Some points, each followed by its number:
[-24  20 -32  -6  29  11   8 -27 -17 -17  38 -16 -11   6 -36  36  27  -1
   0 -54 -10   4 -30 -36  11  -4   3   2  20  12   3] 0
[ -5 -33  -8   1  29 -44  14 -12  50   0 -62  16  99  49  39  36 -12   8
  16  30  48  34 -50  22 -32 -22 -47 -60  28  -1  14] 1
[ -6   2  11   0 -10  49 -35  32 -37 -14 -25 -16  -3 -29  -4 -57 -57 -21
  10 -16  19 -15   4 -85 -23  11  41 107 -32   6 -14] 2
[-22 -16 -44 -11   0   8 -12 -31   7   0  21   4  12  30   3  30  21  37
 -16  -3  12  36 -23  43 -33 -28 -62 -47  44   8  28] 3
[-14  28 -17  -3 -15   1  -9   9 -51 -32  73  16 -24 -17  26  -4   0  17
  39  36 -10  11  16  21 -17   9  27  56  21 -10 -10] 4
[ -6  46  -3   6 -37  -9 -21   4 -39 -25  15  35 -15  -6  44  19 -25  21
  61  50   6 -12  23  61 -30  12  41  28  -5 -18 -22] 5
[ -2  14 -57 -37   5 104  47 -88 -75  19   5 -58   0 -12 -34  14 -33  38
  25 -58   5 -59  -9 -36  10 -15  86  15 -20  25 -19] 6
[-20 -11  11  -2  -6  20 -34  22 -36 -15  60 -14 -72 -23 -60  32  39 -28
  -9 -26 -36  -1 -25   8  23  -8 -34 -33  19  -6 -11] 7
[ -15   44   -5    2   10   57    9   -3  -76  -22  127  -12 -115  -65
  -25   35   20   27   73   -9  -45  -37  -36    3   25   -8  100   54
   10  -23  -56] 8
[ 24 -42  20 -28 -20 -34   3 -43  37  38 -44 -34  16   8 -47 -17  29  -7
 -46 -25  -7   9  28  20  28 -18 -78 -78  -8  25  25] 9
[-31  -9 -21 -32 -26  -6 -15 -26  -9 -21 -16  12  19 -11   0 -34 -35  57
  70  26  21  15  -4 -34 -14 -18  31  30 -40  -1  12] 10
[ 21 -38  10 -28 -23 -49   9 -42  41  32 -36 -19  14   1 -61 -27  34   6
 -57  -8 -15  15  35  22  30 -12 -92 -75 -20  30  34] 11
[ 33  23  -3  11   4 -21  25 -36  58  13 -26   6  22  16  74 -43 -18 -12
 -33  -9  20  14  26  -7  -1   5 -11  25  12 -11  -2] 12
[ 15  25  49  47 -16 -52 -53  26  66   4 -24  53 -12 -13  42 -33  -2 -16
 -16  19   9  17  25 -38   2  20  -8  20  22 -16 -16] 13
[ 17   2  25  27  17  73  23  70  -6  31 -45  16   4   8 -38  10 -16 -22
 -41 -69  -1 -60 -14 -75   7  23  73  59 -27  29   8] 14
[-10 -49 -44 -57   3 -54  53 -78  51  -4 -17 -40  59  29 -23 -39   9  -4
 -36 -12 -19  52  16   1  14 -25 -95 -82 -33  14  78] 15
[ 25  -8  27   8  -8 -27  45  36   5  25 -36  -2  38  14   2  -2  -2  -3
  -4  43  -5 -17  16  38  18  18   6 -16 -36   5  -4] 16
[ 18   8  25   7   8  31  18  34  -4  16 -28   7  25  24   3  39   4  13
  -6 -13  13 -28 -22  -9   0  11  60  25  -4  22 -13] 17
[ 41 -18  78  54  14 -35  -9  89  62  36 -51  20  13  26  42  18  26 -54
 -52  40  13  -2 -11  59  -1   8 -57 -41  38 -26 -25] 18
[-12  19 -20 -14  33  30  37 -36 -46 -22  30 -13 -12   1 -22  43   3  23
  40 -24  -6 -27 -30 -20  19  -4  62   6  -7   7 -18] 19
[ 35  25  80  47 -29 -46 -34  50  33  35 -89  59   4   8  19  16   4 -17
  -1  36  17 -34  47  18  -8  21   8 -15   3   7 -42] 20
[-23 -32 -40 -67  -7  -3  -8 -71 -19 -21  74 -25 -16 -12 -52  37  50  59
  13  14 -17  26 -26  37   9 -32 -13 -58   8   9  40] 21
[ -3  36  19  29 -12 -18 -51   9  34  -8  17  38 -38 -25  45 -32  -8   3
  -8   3  11  18  14 -39   6   8  17  45  24 -26 -25] 22
[-32  19  34   2  12  24  42  41 -48 -18  61 -12 -75 -58 -79 -22  12 -29
  32 -28 -64 -49 -18 -80  56  24  73  49 -72 -19  -6] 23
[-42  -3 -12   6 -18 -38 -54  21  53 -26   3  38 -13 -19  18 -79 -12  14
  19  32   5  54   7 -39 -18  -2 -39  23 -17 -25  34] 24
[-16 -49  21  -9  26 -17  34  92  34  -4   9 -23  11 -18 -15 -32  10 -56
 -13  12 -31  13 -30 -25  48  11 -34   1 -37 -20  27] 25
[-44 -21 -56  32  33  70 -12  31   7 -24 -11   6  44  36  57  16 -70  34
  44  39  59  29 -84  59 -66 -37 -42 -27  42 -21 -15] 26
[ 31   2   2   7  -1  80  19  12 -15  39 -13 -17   3   5  36   8 -19  17
 -19 -13  26 -40 -10  -2 -10   6  68  43   2  17 -30] 27
[ -13   -7   54   60   53  -44   13  127   39    2    1   25  -23   -5
  -29   -8   17 -108  -37  -23  -37  -13  -27  -23   45   30  -62    0
  -10  -38    3] 28
[ 15 -44  12 -37 -12 -27  -3 -30  48  41 -66 -38  28  14 -49 -29  31  -6
 -56 -41  -4   9  24  -6  23 -15 -90 -70 -15  29  44] 29
[ 66  94  16  18 -19   5 -55 -95 -21  -6  12  21 -66  10  46  50  11  10
 -17 -51  10 -33  38  72 -13  -3  37 -15 106   4 -55] 30
[ 16 -24  19  -8  -1 -23   5  18  40  20  -2 -28 -21 -12 -46 -27  33 -57
 -60 -33 -39  -1  21 -33  43  10 -41 -12  -7   8  17] 31
Which three points above are nearest to each new point? Their numbers follow each, smallest number first.
[ -12   44  -12    3   13   86   -5    0  -65  -16  104  -18 -101  -57
    4   43   14   25   62  -18  -18  -37  -54   -1   12   -8  114   67
   38  -22  -64] 4 8 19
[ 31  15  73  39 -37 -62 -28  28  23  33 -77  52  16  11  21  18  -4  -1
  20  47   8 -25  56  17  -3  15  28 -24 -21   4 -32] 13 16 20
[ -8 -34 -45 -47  -1 -46  56 -87  43  -2 -15 -36  52  20 -15 -46  -3  -3
 -23 -21 -11  44  12  -5   9 -22 -77 -72 -27   8  63] 9 11 15
[ 47 -21  84  39  15 -37  -4  94  51  36 -63  15   9  26  36  32  35 -57
 -39  41   3 -15  -6  69  22  17 -34 -50  30 -37 -25] 16 18 20
[-15 -32 -32 -31 -14  49 -25 -57  25  -6   1 -49 -12 -31  12 -65 -25  29
  30  -8  22  21 -14 -37   4 -39   1  14  17   1  -6] 0 10 24
[-12 -28 -35 -60 -12   2 -15 -67 -32 -15  54 -36 -22 -13 -49  27  35  62
  14  17 -11  19 -20  20   9 -31  -6 -35   5  13  25] 0 3 21
[  1  40   8   9 -45  -4 -17   2 -38 -31  -1  30 -12  -4  44  21 -29  13
  64  61  10 -18  26  71 -33   8  40  15  -9 -17 -28] 4 5 10
[ -1 -23  15  10 -28  -9  -9  33  17  33 -40  21  17  -8 -36 -41 -24  19
 -12  11  -7  -2  38 -44  10  17   5   0 -53  26  10] 10 16 31
[-27 -41  -5  -6 -27 -28 -46  21  71  -5 -14  19  10  -8  15 -70   7   2
  -3  27  12  69   1  -2 -25 -16 -93 -19  16 -17  36] 3 13 24
[ -9  -1  18  -3   4  21 -30  23 -36 -19 -12 -21 -12 -29 -16 -36 -35 -31
  22 -12  -2 -16  11 -91  -9  14  42  85 -29   4 -19] 2 10 22
[-22   5 -17  -8 -15  21  40  -5 -55 -15  59 -13 -34 -44 -51 -54 -25  25
  39   2 -26 -19   8 -53  31   4  39  26 -88 -16  24] 10 19 23
[-20  19 -33 -16  19  30  46 -40 -65 -17  31 -11 -15   5 -46  38  -7  34
  40 -19 -13 -34 -19 -24  10  -7  67   2 -21  22 -10] 0 6 19
[ 41  28  84  51 -34 -66 -36  50  36  40 -83  65   7  10  17  12   5 -14
  -4  44  11 -32  67  27   2  28  16 -23  -5   6 -36] 13 16 20
[ 21  22  46  17  -7 -12  41  25   7   6   8   3 -14  -6  30 -21  -2 -12
  10  34 -13 -24  13  19  15  15  31  23 -24 -26 -21] 16 17 22
[ -6 -44 -42 -47  -2 -53  51 -81  62   3 -21 -32  57  23 -11 -52   5  -1
 -39 -16  -3  53   9   5   7 -26 -97 -75 -32   1  79] 11 15 29
[-20 -58  19 -13  35  -7  33  98  20   4  19 -30   6 -16 -25 -23  11 -60
 -18   9 -33  14 -36 -22  43   4 -32   1 -37 -26  18] 25 28 31
[ -6  14 -49 -30  -2  11 -29 -73  10   2  61  -9 -21  -9 -27  18  48  28
 -54 -67  -8  24  -6 -35  11 -10 -15   0  55  27  39] 0 3 21
[-14 -11  18   7  -3  23 -47  33 -47  -4  59 -18 -71 -31 -80  52  35 -35
  -8 -28 -41 -12 -23   3  29  -4 -18 -30  19  -3 -15] 0 7 31
[ 24 -15   2 -10  19 -35 -17 -51  34  14 -75  -4  71  42   2  50   1   7
  -4 -10  35   8 -26  46 -33 -26 -39 -71  35  13  12] 1 3 9
[-42 -29 -56  32  30  76  -5  38   5 -25 -13   2  52  35  58  14 -75  37
  44  36  58  30 -97  55 -76 -39 -37 -34  39 -18  -7] 1 3 26
